(in the rows, 128 means zero)
First come named moves, each a turn or a mirror, each shown by rows before and after it. For each pair of rows after them, which moves, in which order, take the first row to the second? The first pair is done for you.
move P:
[157 143 120 156 121 117 137 150 134 157 132 131 143 131] => [146 118 124 167 131 122 130 139 124 149 113 136 154 133]
[ 78 107 131 151 155 152 120 104 141 125 136 145 116 148] => [101 155 121 123 136 139 132 128 160 138 172 135  89 138]
[167 148 116 108 101 150 151 117 116  97 122 157 100 146] => [156 119 121 124 112 156 144 104 104  89 102 161 115 150]
[136 117 121 116  95 177 111 133 166 124 162 113 120 113] => [124  88 128 132 109 183 102 120 154 115 140 120 136 118]
move C:
[131 118 143 140 119 126 105 128 134 110 124 127 126 126] => [130 121 143 140 119 125 108 128 133 110 123 129 127 126]
[144 171 156 153 154 101 136 147 127 206 107 121 146  94] => [137 173 152 140 150  94 131 154 142 204 116 124 148  90]
[158 187  98  95 103 162 158 110  93  74 118 111  92 153] => [148 191  87  69  94 144 149 123 120  72 137 116  92 148]
[166 140 133 153 118 147 156 107  82 137 132 117 101 133] => [143 148 112  96  97 102 133 139 146 134 173 128 103 116]
move Y:
[121  59 143 166 139 121  87  99 145  95  94 137 139 155] => [136  56 140 170 116 132 103  99 130  88 113 134 110 168]
[126 182 125 118 178 128 118 128 111 162  84 130 163 122] => [127 174 111 109 170 152 124 115  95 120  73 129 151 143]
[151 149 121 130 114 134 139 155 132 133 158 120 132 140] => [143 150 125 130 127 125 131 157 142 145 152 124 148 129]
[132 103 161 138 142  75 135  93 117 122  98 152 119 115] => [133 102 156 137 139  82 137  90 111 108  93 152 114 123]
Now pairs of rows:
(two moves a pair)
[117 105 118 120 134 139 108 101 106  91 102 137 122 149] => [126 111 113 104 101 119 114 122 125 102 153 135  92 149]
Y, C
[129 181 103  65 131 159 143 113  91  90 100 114 137 101] => [113 150 108  76 140 163 131 101  86  79  81 121 154 105]
C, P
[144 104 120 130  91 127 127 143 124 125 168 129  94 132] => [146  91 129 152 102 142 134 130 102 122 147 129  98 139]
C, P
[121 140 118 110 143 118 108 143 162 133 132 130 138 125] => [123 118 130 143 158 140 113 121 130 128 101 130 147 136]
P, C
[157 166 136 135 127 123 145 131 118 154 132 120 117 122] => [139 169 130 119 142 107 129 137 142 152 121 126 143 108]
C, Y
[105 107  64 111 123 134 141 119 141  88 152 101 102 124] => [124 125  69 128 125 148 156 116 116  97 148  91  91 131]
C, P
[116 145 135 120 117  74 113 134 147 166 178 150 123  98] => [ 91 135 128 109 145  80  94 122 152 138 134 158 163  96]
Y, P
[149 140 145 171 145 162 144  94  61 142  99 130 116 150] => [160 192 147 153 145 128 145 125  97 191 131 122 116 123]
P, Y
[142 109 156 124 112 107  92 168 172 167 182 155 163 105] => [141  94 163 166 159 164 100 121 109 135  93 151 193 124]
Y, C
[168 217 134 129 139 132 158 149 109 182 143 107 117 107] => [119 155 149 155 192 138 126 116 104 161  68 128 190 103]
Y, P
[114 118 112 114 146 107 143 121 108  88  90 167 135 123] => [137 159 108  94 126  94 156 144 121 107 129 155 107 116]
P, Y
[166 166 142 152 132 126 155 144 122 191 153 108 104 106] => [121  79 157 183 159 137 126 109 105 164 102 130 150 116]
C, P
[ 95 102 136 128 125 105  87 126 149 132 135 139 153 124] => [131 125 150 171 135 147 119 108  91 147 111 122 133 140]
P, C
[135 178 113 109 143 130 122 131 141 134 120 125 137 121] => [130 136 113 128 142 157 125 109 109 100 100 129 132 147]
P, Y
[144  84 143 151 159 122 143 135 117 159 113 148 144 106] => [166 145 120 112 140 114 156 159 137 158 146 136 112 100]
Y, P
[114 200 116 122 168 115 121 132 145 122 121 115 139  95] => [123 190  99 117 149 145 138 118 119  78 121 111 110 120]
Y, Y
[139 183 165 122 119  90 133 194 114 163 139 124 155  98] => [109 164 159 114 150 100 113 175 113 128  88 134 198  98]
Y, P
[121 231 130 103 171 101 122 155 164 178 115 120 165  90] => [131 203 151 160 196 141 138 120 106 175  65 114 175 108]
C, P
[124 133 110 110 130 109 129 142 145 137 150 135 130 122] => [145 143 122 138 139 136 151 128 107 145 133 125 120 132]
C, P
[155 159 145 144 149 125 154 138 125 145 106 117 137 129] => [136 160 127 110 149 110 137 145 156 122 107 124 154 125]
C, Y
[107 143 120  97 132 105 111 159 154 123 144 135 137 116] => [ 98 122 115 100 140 121 106 142 142  96 119 140 149 126]
Y, P
[104 117 134 155 144 138 125 137 122 131 113 137 117 124] => [101 126 124 131 135 119 119 151 146 131 134 139 115 117]
C, P
[122 111 111 124 120 153 136 123  85 100 128 120 109 168] => [127  96 133 150 115 141 136 126  82 134 144 122 102 163]
Y, P
[113 166 129  80 160 112 121 142 154 121 107 114 187 106] => [115 142 112  79 148 147 131 121 121  65  92 111 165 137]
P, Y
[158 154 147 145 108 101 129 156 148 188 167 123 115 109] => [109  84 150 147 125  91  95 139 163 164 142 147 157 111]
P, C
[100  70 138 165 130 164 125  98  89  93 119 140 122 164] => [142 127 135 151  90 143 151 134 103 138 188 124  68 155]
Y, P
[143  95 176 142 111  79 128 127 129 160 209 147  89 139] => [133  91 197 181 166  98 124 102 104 178 141 149 141 129]
Y, C
[ 82 117 116 102 173 110  89 138 171  99  99 153 169  99] => [122 102 120 152 158 177 130 102  83  67  80 136 117 144]
C, Y
[130 192 139 103 113 101 146 188 183 159 177 106  89 101] => [144 143 175 206 155 173 169 123  79 153  89  99 104 132]
C, P
[ 82  70 112  58 143  89  87 150 166  88 142 149 140 104] => [144  58 150 161 143 167 145 106  44 104 110 124  89 145]
C, Y
[164 131 121 139  87 124 159 129 114 148 174 124  81 134] => [138  72 148 178 110 125 144 107 101 159 137 138 116 134]
P, Y
[186 134 126 128  83 149 158 146  94 119 170 110  52 158] => [185 148 162 161 111 117 149 158 110 198 167 109  84 126]
Y, C
[113 156 120 121 129 111 120 145 137 136 122 136 171 120] => [124 149 119 142 132 145 136 127  99 117 101 130 159 139]
C, Y
[127 135 122 132  66  79 126 158 161 123 142 119  90 135] => [106  73 137 167  83  95 114 130 135 106 107 130 111 149]
P, Y
[164 196 117  95 152 135 129 155 106 150 138 119  73 112] => [139 100 137 148 162 170 119 112  58 114  94 132  87 140]
P, Y
[118  80 140 163 144 148 106  81  99 125 101 121 116 132] => [164 168 125 132 117 137 136 115 112 153 152  99  69 122]
P, C
[130 117 111 133  97  94 123 137 159 119 154 133 111 125] => [147 116 137 181 115 114 138 122 118 148 127 125 114 127]
C, Y
[103 120 123 136 182 135 109 123 124 138  80 124 172 119] => [ 98 111  94 102 158 151 111 119 124  82  91 127 150 138]
C, Y
[106  87 125 101 120 120 127 134 127  88 137 141 103 156] => [134 127 121  99 110 127 146 143 121 104 154 128  80 155]
C, P
[132 118 134 139 121 107  93 134 143 142 111 129 137 117] => [134 111 132 147 127 124  98 120 122 125  93 127 137 126]
C, Y
[101 146 117 121 133 101 115 146 164 174 133 125 151 106] => [ 98 115 134 159 151 128 115 119 129 165  95 128 164 119]
P, C
[168 211 127 112 117 118 156 154 132 175 152 110 103 114] => [ 83 101 123  90 134  82  89 143 184 129 129 151 171 109]
P, C
[136 111 138 192 105  88 144 137 129 176 160 115 108 125] => [119  94 134 176 104  73 128 139 150 168 165 123 121 119]
P, C
[122 103 128 137 130 104 104 142 147 135 141 155 133 119] => [129 128 114 113 125 103 110 150 155 126 151 152 125 120]
Y, P
[113 148 124 113 124 101 108 147 164 146 143 141 139 114] => [150 173 137 149 130 136 142 133 115 160 127 122 120 127]
C, P
[144 123 124 153 159 146 130 127 111 138 109 122 121 124] => [122 124 104 108 147 120 111 143 157 117 129 132 128 116]
C, Y
[ 96 108 127 131 153 149 112  92 122  82  74 141 168 146] => [110 167 104  68 121 108 113 136 181  96 141 135 140 125]
C, P
[113  96 121  92 113 124 126 145 165  84 110 131 117 136] => [140  92 138 133 110 153 150 130 119  92 102 118  95 154]
Y, C
[ 78 125 133 118 129 110 107 160 167 120 150 142 111 105] => [ 70  99 129 124 134 129 105 143 148  90 129 145 116 117]
P, Y
[162 172 133 127 100 113 142 162 135 157 177 102 102 129] => [156 168 156 170 148 132 140 137 105 177 113 101 147 122]
Y, C
[126 137 116 115 141 120 118 139 143 125 116 125 140 125] => [128 132 123 129 149 131 122 127 126 123 102 121 142 130]
P, C
[114 163 111 111 149 125 134 148 166 130 129 123 162  97] => [139 175 119 141 157 153 158 136 127 138 112 111 148 106]
C, P
[104 117 132 124 154 120 117 114 128 117 107 133 142 121] => [105 112 117 107 135 120 121 118 131  96 125 131 124 130]
Y, C
[111  56 109 105  57 129 146 113 133  86 174 103  84 147] => [ 98  75 145 121  84  72 122 140 179 178 184 111 130 100]
Y, Y
[101 119 146 120 143 114  87 171 145 133 153 136 163 102] => [117 108 157 163 155 163 108 139  83 118 114 127 154 126]
C, Y
[112  95 145 129 160 146 107 102 133 114  97 140 155 128] => [124 148 125  80 134 115 113 139 176 126 152 135 131 111]
C, P
[148 185 116 112 120 132 139 142 122 144 145 107 100 129] => [127 104 133 159 130 158 132 104  83 117 107 119 115 153]
P, Y
[146 134 113 131 123 125 144 124 116 130 141 135 115 136] => [132 113 123 148 137 123 134 118 118 142 125 142 138 131]
Y, P
[124 130  87 111 116 141 137 118 135  77 124 132  93 144] => [115  82 112 153 121 144 134 104 115  96 115 140  99 149]
Y, P
[116 133 137 155 168 123 105 110 124 159  69 123 178  96] => [100 124  99 106 150 134  97 106 136  89  68 127 170 116]
C, Y
[107 112 132 125 126 108 123 131 138 133 141 134 147 136] => [106 119 125 116 127 109 122 132 140 126 137 134 148 138]
P, Y
